Here are some points, each followed by its number:
[ 0.13  0.24 -0.19 -0.68  0.26  0.7   0.66  1.37 -1.18 -0.24 -0.28  0.34 -0.84 -0.73  0.6  -1.06  0.87] 0
[ 0.81  0.67 -0.2  -0.27  0.68 -0.94 -0.79 -0.13  1.27 -0.04  0.37  2.02 -0.71  1.24 -1.01  0.4  -0.54] 1
[ 0.55  1.73 -0.05  0.86  1.97 -0.97 -0.32 -1.77  0.35 -0.01 -0.17  0.57 -0.15  1.71  0.69 -0.05 -0.02] 2
[ 0.43 -0.96 -0.17  0.66 -0.86 -0.33  0.28  0.76  0.6   0.87 -0.39  0.18 -1.15  0.03  0.81  0.81  0.06] 3
[-1.95 -1.01 -1.71 -1.21  0.28  1.81 -0.08 -0.92  1.09 -1.01  0.75 -1.16  2.82 -1.7   0.68 -2.52 -0.55] 4
[-0.07  1.44 -0.53  0.29  0.99 -0.39 -0.32 -1.3   0.2  -0.36  0.59  0.32  0.4   0.98 -0.29  0.19 -0.12] 5
[ 1.58 -1.14  0.28 -1.37 -1.79  1.49  1.4   1.57  0.2  -0.14  1.59 -0.21  0.04 -0.26 -0.18  0.43 -0.03] 6
[-0.41 -3.53  0.21 -0.57 -2.89  2.65 -1.05  1.81  0.94  2.1  -0.65 -0.23  2.38 -3.99  1.38 -1.59  0.  ] 7
[-1.11  0.19  1.77  0.32  0.2  -0.15 -0.45 -0.28  0.85  0.76 -0.94 -2.63 -1.82  0.25  1.48  0.26 -0.93] 8
[ 0.45 -0.76  0.38 -0.06 -0.46 -0.38 -0.65  0.45 -0.79 -0.21  1.21 -0.51 -0.72 -0.31 -1.07  1.25 -0.06] 9
[ 1.    0.56  0.13 -0.35 -0.15 -0.36  1.18  0.14 -0.15 -0.16  0.08 -0.27  0.17  0.75  0.53  0.35  0.55] 10
[-1.55 -0.18 -0.24 -0.67  1.21  0.27  1.13 -0.44  0.56 -1.52  0.37 -0.65  1.4  -0.96  0.38 -2.08  0.01] 11
[-0.13  2.35  1.12  0.4   2.38 -0.82 -0.48  0.6   2.38 -1.82  0.67  3.43 -1.85  2.31  0.67 -0.72  0.44] 12
[-0.21  0.36  0.91  0.23 -0.57  0.1  -0.99 -0.88  0.43  0.93  0.06 -0.08  1.09 -0.19 -0.73  0.3  -0.6 ] 13
[-0.4   0.36  0.58  0.1  -0.65  0.6   0.44 -0.03 -1.1   0.42  0.72 -0.38  0.7  -0.18 -0.51 -0.11 -0.21] 14
[-2.    1.51 -0.11  2.34  0.75 -0.17 -0.47  0.45  0.    0.38  0.52 -0.93  0.84 -2.32 -0.14  0.47 -0.51] 15
[-0.28  0.76  1.25  1.05 -0.33  0.01 -0.59 -0.93  0.29  1.47 -0.87  0.91 -0.02  0.29  0.74  0.   -0.01] 16
Which five points above are nearest to each new point by angle, seen from the average point of the numbered points? Their numbers follow each, nearest first.
[ 0.53 -1.81  0.73 -0.98 -0.56 -0.49  0.45  1.06  0.67 -0.56 -0.55  0.33 -1.32  0.12  0.25 -1.14  0.32] -> 3 0 6 7 10
[ 0.13 -0.4   0.36 -0.93 -0.46  0.81  0.31  0.36  0.3  -0.14  1.74 -0.24 -0.08 -0.13  0.05  0.   -0.67] -> 6 9 14 7 4
[-0.85  0.56  1.1  -0.67  1.43 -0.23 -1.36 -1.27  0.02  0.35 -0.63 -2.72 -0.65  0.2   0.11  0.04 -0.63] -> 8 2 13 5 15
[-0.01  1.68 -0.14 -1.2   1.23  0.31  0.25  0.84  0.68 -0.31  1.8   1.17 -0.31 -0.04  0.67 -1.89  0.36] -> 12 0 11 1 5
[ 0.87  0.66 -0.37 -0.54 -0.81 -0.27 -0.84  1.7  -0.11  0.02 -0.13  1.27 -1.2   0.21  0.01  0.15 -0.65] -> 1 3 0 9 12
[-1.09  0.31  0.7   0.4   0.84 -0.65  0.82 -1.51 -0.34  0.77 -1.23  0.09  1.43 -1.06 -0.06 -0.22  0.07] -> 16 15 13 11 2
[-0.94  0.24  0.38  1.32  0.33 -0.19 -0.47 -0.18  0.18 -0.01 -0.38 -0.12  0.26 -0.67  0.01  0.06  0.35] -> 15 16 13 8 2
[ 0.52  0.12  1.06  0.18 -1.   -0.3   0.21  1.11 -0.42 -0.23  0.09  0.5  -0.47  0.3   0.57  0.88  0.38] -> 3 10 9 6 0
